Which row each row swaps with, under one turn or mirror:
The rows were stretched afterwards, more along some directions than others.
q873: [-18 -32 -55  15  19  13   5   1  31  64 -36  17  36 -30  -1  17  35  36
 -15  23 -10   1  49]
q255: [  0 -24 -15   9  -8 -30  46 -20  -1  17   1   5 -34  -1 -15 -10  11  25
 -15  23 -20  12  -2]
q594: [-17 -21 -24  30  -7 -11   4  -8  55  28 -14  10  -8 -51  11  11  42  -1
  10   1 -12  46  81]
q575: [-23  16   7  -1   2 -19 -30  45  32  12 -43  -5   5  -5 -25  42  30 -24
   7   8   6   1  50]
q414: [-31   1   2  -3  -1 -27  26  27  25  17 -24  22  24  12 -14  10  46 -12
   4  22  15  32  23]
q954: [ -5 -25 -17  31 -11 -25  57 -26   5  25 -10  20 -38   8 -11 -11  14  15
  -6  17 -30  14   6]
q668: [-23  26 -31  23   4 -41  16  13   5  40  -6  16  12 -43 -22  15  38  25
   0  13 -22  13  34]
q731: [-34 -33 -17  18  21  -2  22 -18  13  51 -35  15 -22   2  -5 -26  14  26
  -4   5 -21  16  71]
q327: [-27 -19 -55  26  11   8  16   0  39  72 -43  22  24 -28   0   7  40  36
  -8  25 -19   3  47]
q67: [  6 -25 -18  -7  -4  15  27  -8  29   6 -23  51  35  -1  -1  -4  35  22
  13  29 -30  26  42]
q480: [-22  26   5  11  -5 -48  12   9  26   8 -39 -19  13  13 -18  27  40  24
   1  11 -60  14  29]
q683: [-16  27  -6   0  -1 -12 -18  53  34  -1 -36 -14  36   4 -13  39  48 -30
  14   5  10  10  35]
q116: [-12   3 -26 -24  -1  -5  13  -4  36  33 -11  23   5 -47 -15  -9  37  26
  12  44  -8  37  61]
q444: [-16  21   2   9   4 -14 -23  49  40   5 -44  -8  19 -13 -17  41  39 -25
  10   1   7  -6  36]
q654: [-23 -27  -7  40  14 -11  42  12  18  42 -29  49 -33 -33  -1   0  36 -17
  -2   9 -28 -18  26]
q89: [-30  18   3  17  -8 -46  13   7  20  17 -31 -17  10  10 -16  24  42  26
   3  17 -66  10  36]
q802: [-16  16 -35  22   3 -38  16   5  13  37 -15   9  12 -50 -32  16  42  14
   0   6 -36  12  47]
q775: [-27 -28  -4  36  20  -3  37  23   5  46 -24  38 -27 -29  -6  -4  30 -27
  -9  18 -15 -13  26]
q429: [-22  29 -25  22  -2 -39  22   6   5  38 -15   9   4 -36 -33   8  36  24
   3  15 -37   8  35]
q463: [  0 -28 -17  11 -12 -26  48 -17  -5  13  -4  15 -31   5 -21 -16  15  22
 -14  24 -27  17   3]
q529: [-29 -35 -16  41  10   1  31  11   8  54 -35  49 -31 -33  -4  -2  30 -15
  -5  11 -19 -21  32]
q171: [-34   4 -13 -11  -7 -33  21  28  20  22 -14   7  30   2 -19  19  57 -10
   5  25  17  36  25]
q469: [ 13 -15 -14   1  -7  14  27 -12  31   8 -22  42  34  11  -2  -1  39  22
  19  26 -41  31  39]
q538: [-26  13   8  13  -9 -45  12   8  21   6 -31 -18  12  17 -17  25  35  25
  -2  10 -60   8  23]
q907: [ 14 -15  -9  16   2  -2  -8 -21  12  28 -23 -10 -11 -13 -14  29  -4   6
 -18  10 -52   6  27]
q75: [  0  12  -2  18  20 -22  10  27  18   1  12  -8  10  -8  -5  20  28 -29
   2  35  -2   0  17]
q925: [-27   7 -20 -22  -2  -7  13   2  32  38 -10  11  15 -42 -18  -9  37  21
  12  55 -16  23  62]
q477: [-23 -25 -27  23 -11  -3   4  -1  55  33 -15  15  -4 -53   5   1  50   8
  15   7 -14  47  78]
q967: [-23  18 -34  23  -6 -36  13   7   7  47 -13  19  11 -48 -21  15  41  17
   3  13 -23  15  45]
q113: [-20 -23  -3  40  22  -5  33  18  16  45 -31  46 -33 -29  -2   9  25 -24
  -8   7 -14 -16  31]
q715: [ -6  15  -7  23  20 -23  14  29  16  13  12  -3  21  -4  -5  23  35 -27
   6  39  -5  -5  29]
q117: [ 26  -1 -11  19  11  -3  -6 -24  19  21 -22   0 -11 -25 -11  31  -3   9
 -10   9 -52  10  36]
q274: [-16   8   0   0   1  -7 -29  51  36  10 -36  -3  26 -11 -18  40  38 -25
  11   7  13  13  56]
q736: [-12 -20 -28 -29 -12 -17  -4  10  17  10  12  -5  17  14   4 -12  47  34
  -2   1  -3  47  32]
q854: [ -8 -24 -58  25  21  17  12 -10  38  64 -35  18  34 -25  -2  13  35  34
  -7  12 -15  14  67]
q565: [-16   7  -2  -6  10 -12 -35  52  41  10 -35  -3  18 -15 -15  34  45 -13
   7  -2   4  14  52]
q6: [ 13  -5  -2  15   6 -19  -7 -18   6  25 -23  -9 -19 -18 -18  36 -10  -3
 -16  18 -46   5  33]
q793: [-32   8  -6  -9 -16 -20  28  29  25  15 -18   8  31   5 -13   8  54 -18
  12  27  23  29  19]
q32: [ 13 -16 -11   1  -8   8  31 -15  22   8 -24  48  28   3  -2  -4  33  17
  18  29 -45  31  37]
q627: [-29   1  -5 -11  -8 -28  25  31  16  16 -18  16  25  17 -18   5  51 -10
  -2  26  12  39  21]
q720: [ -6  14  -1  -5   8 -15 -31  48  31  -1 -33 -17  17  -4 -22  38  40 -23
   8  -7   4  20  52]
q148: [-18 -15 -29  35  -4 -14  13 -15  48  34 -15   7  -8 -57   4  13  47  -5
  20  -1  -2  43  84]
q792: [-13 -14 -26 -32 -10 -13 -12  25   8  11  10 -14  17  17  -5  -6  56  20
   1   2   7  37  24]
q317: [ 23  -2 -12  14   3  -7  -8 -21   8  26 -22  -7  -6 -17 -19  35   7  -3
  -5  16 -52   6  27]
q481: [-18  17 -21 -23   1 -15  26   7  31  30   2  11  17 -41 -16  -6  42  23
  14  57  -8  33  59]
q941: [ -8 -33 -19  19 -10 -21  49 -24  -6  25 -10  10 -19   3 -10 -17  12  22
 -14  20 -29  14  -2]
q698: [ 14  -1 -11  15  -7 -16   3 -19  11   8 -18 -15  -4 -15 -11  24   9  -1
  -9  13 -64  10  10]
q194: [ 21   3  -7   9   3   0  -8 -11  16  15 -24  -5  -7 -15 -18  26   2   1
 -12  19 -58   9  19]
q84: [-17 -19 -57  20  16   9   5   1  42  58 -41  20  37 -29  -5  17  38  40
  -9  18 -18   5  60]
q466: [-19  23 -25  19   3 -44  10   9   8  35 -11  14   0 -49 -31  18  34  25
  -1  10 -32   7  35]
q55: [-35 -36 -15  19  25 -11  29 -20  16  46 -29  23 -28  11  -8 -32  23  31
  -4  -1 -32  15  55]
q256: [-16  15   1   4  -2 -13 -31  50  29  14 -37  -8  12  -1 -15  37  43 -24
  14   2   7  17  49]
q285: [  0  11  -1  15  17 -20  14  31  19   0  14  -5  26  -3  -2  27  28 -30
   1  39   2  -3  18]
q871: [-17 -12 -21  33 -15 -15   8 -12  59  25 -17  14  -7 -44  10  12  44   0
  22  -3  -9  47  81]
q234: [-22   2  -2 -15  -7 -25  21  32  26   6 -11  17  24  13 -16  12  45  -7
   4  29  23  45  29]
q376: [ -8 -21 -25 -29  -7 -12 -10  19  14  10  15 -15  23  16  -1  -2  56  24
   3   2   3  48  32]
q163: [ 16   0  -5  24   6 -14  -2 -15  14  21 -20 -15  -7 -28  -7  34  -2  -4
 -16  11 -45   7  18]
q509: [-30 -24 -14  43   9   6  30  23  13  48 -32  41 -28 -33  -3  -1  26 -17
 -11  17 -18  -8  30]
q241: [-24 -39 -24   8  23  -1  15 -19  20  48 -35  24 -27  -1  -5 -25  21  31
  -5  -8 -12  25  63]
q106: [  2 -34 -14   4  -6 -27  42 -27   3  15  -5  10 -30  16 -19 -11  13  29
 -17  15 -34  21   4]

Swapped with q654: q668
Swapped with q509: q802
Swapped with q715: q89
Swapped with q285: q538

